In the rows, 128 means zero.
Families of rows that turns and mirrors carry onto each other, the same ones carrying the whole set onto itself: the rest of each named row's family, in list order
4 families of 4 rows
q_475: [129 116 122 149 114 118 100 119 141  93 154]
q_95: [145  88  96 101 119 119 151 152 119 136 117]
q_375: [131 123 127 118 110 107 100 129 165 112 141]
q_608: [127 123 130 145 120 117 104 115 132  93 151]
q_112: [135  97  80 126 116 142 154 134 125 119 112]
q_29: [147  85  88 103 111 119 147 156 127 128 115]
q_258: [149  98  99 129 114 150 152 148 104 120 126]
q_327: [165  88 100 119 128 114 143 161 111 119 119]
q_126: [145  82  91 109 135 123 154 152 128 127 131]
q_563: [107 112 113 131 106 114 107 107 143 102 149]
q_52: [142 121 141 118 110 102  98 139 136  98 149]
q_780: [128 109 126 148 102 107  94 118 129 109 149]
q_864: [140  87  89 131 119 142 133 154 107 116 110]
q_195: [132 120 140 118 109  96 115 119 151 112 146]
q_585: [134 123 129 117 111  95 118 117 153 106 155]
q_745: [144  91  81 130 120 148 136 154 111 114 122]

The rest of the family of q_563: q_112, q_327, q_52
The rest of the family of q_608: q_29, q_864, q_585

Families of rows that turns and mirrors carry onto each other, the same ones carrying the whole set onto itself: the rest of each named row's family, in list order
6 families of 6 rows
q_283: [129 123 118 121 129 160 138 166 133  98 118 123 150 128 127 151 111 152
 126]
q_504: [129 111 116 121 125 160 137 151 121 108 117 133 159 141 129 150 112 142
 115]
q_292: [118 106  96 108 111 127 145 139 116 112 166 133 162 131 118 103 150 112
 122]
q_750: [112 129  94 117 142 130 112 141 133 100 199 114 137 131 121 102 137 117
 120]
q_387: [142 165 102 149 140 144 136 154 141 110 137 103 122 123 102 164 139 132
 129]
q_605: [143 120  86 145 159 131 100 141 123 113 157  88 117 135 114 115 141 167
 130]
q_103: [118 114 144 133  93 111 126 131 134 106 139  88 115 107 125 139 134 143
 122]
q_619: [114 116 140 136 110 113 104 119 136 110 158  87 108 121 129 139 127 135
 112]
q_656: [144 139  98 148 136 144 136 123 117 132 134 124 142 150 104 162 139 110
 106]
q_280: [114 113  92 114 128 128 123 131 118 111 185 128 152 139 121 101 142 108
 114]
q_822: [148  94  84 140 139 130 117 121 100 131 136 111 142 148 113 116 147 149
 118]
q_517: [118 117  98 105 106 127 156 156 124 100 158 125 157 115 117 105 150 124
 138]
q_963: [127 111 112 127 137 161 121 137 119 114 132 133 155 152 132 148 108 133
 104]
q_129: [142 151  97 153 151 145 120 126 126 126 151 114 130 149 107 160 134 113
 106]
q_618: [130 161 117 140 128 119 118 166 131 117 172  91 141  99 129 108 146 129
 143]
q_975: [132 128 113 139 110 119 125 132 103 143 158 121 167 127 130 107 149 101
 119]
q_663: [120 103 143 132  87 110 129 123 127 113 133  98 123 115 124 141 133 135
 118]
q_419: [146 121  89 139 147 129 118 154 126 106 140  87 120 119 111 117 147 176
 142]
q_895: [114 136  97 113 135 129 124 160 141  90 189 106 135 115 119 105 140 131
 136]
q_929: [122 120 112 129 151 161 106 141 129 108 148 123 144 152 135 149 102 137
 104]
q_518: [126 155 116 146 139 120 101 148 128 125 186  96 141 116 133 106 142 117
 125]
q_856: [127 134 118 125 144 161 122 168 140  93 134 115 140 126 131 150 106 156
 127]
q_863: [118 102 139 135  94 111 118 114 123 118 141 102 124 126 129 140 132 127
 108]
q_256: [123 133 115 127 154 163 106 155 140  98 149 113 135 138 133 148 102 147
 113]
q_940: [118 106 140 138 105 111 108 111 128 116 153  95 117 128 130 139 129 128
 105]
q_326: [117 132  99 108 117 128 145 167 138  89 169 110 144 106 117 105 147 134
 145]
q_636: [134 132 118 135  99 118 143 151 109 135 143 116 169 110 127 109 153 114
 137]
q_770: [144 104  83 145 154 130 100 123 109 125 154 100 128 147 116 113 143 154
 117]
q_541: [128 138 114 144 132 119 103 133 111 139 180 111 154 130 132 105 143 103
 115]
q_193: [149  96  88 136 126 129 135 137 103 124 119 110 144 133 108 117 151 160
 131]
q_342: [145 156 103 144 127 143 152 153 132 115 119 112 135 123 100 166 144 130
 131]
q_445: [142 163 100 153 154 145 120 139 137 113 151 103 119 135 105 163 133 124
 117]
q_640: [117 118 142 136 104 111 113 132 140 104 150  84 108 112 128 140 129 142
 120]
q_915: [133 148 120 136 107 117 140 168 124 120 149 101 156  95 127 110 152 129
 149]
q_480: [146 143 102 144 124 142 152 136 120 126 119 122 143 134 101 165 144 118
 119]
q_315: [149 109  90 136 129 129 136 153 115 114 121  98 132 118 107 117 153 172
 144]

The rest of the family of q_518: q_618, q_975, q_636, q_541, q_915
The rest of the family of q_445: q_387, q_656, q_129, q_342, q_480
The rest of the family of q_822: q_605, q_419, q_770, q_193, q_315
The rest of the family of q_283: q_504, q_963, q_929, q_856, q_256

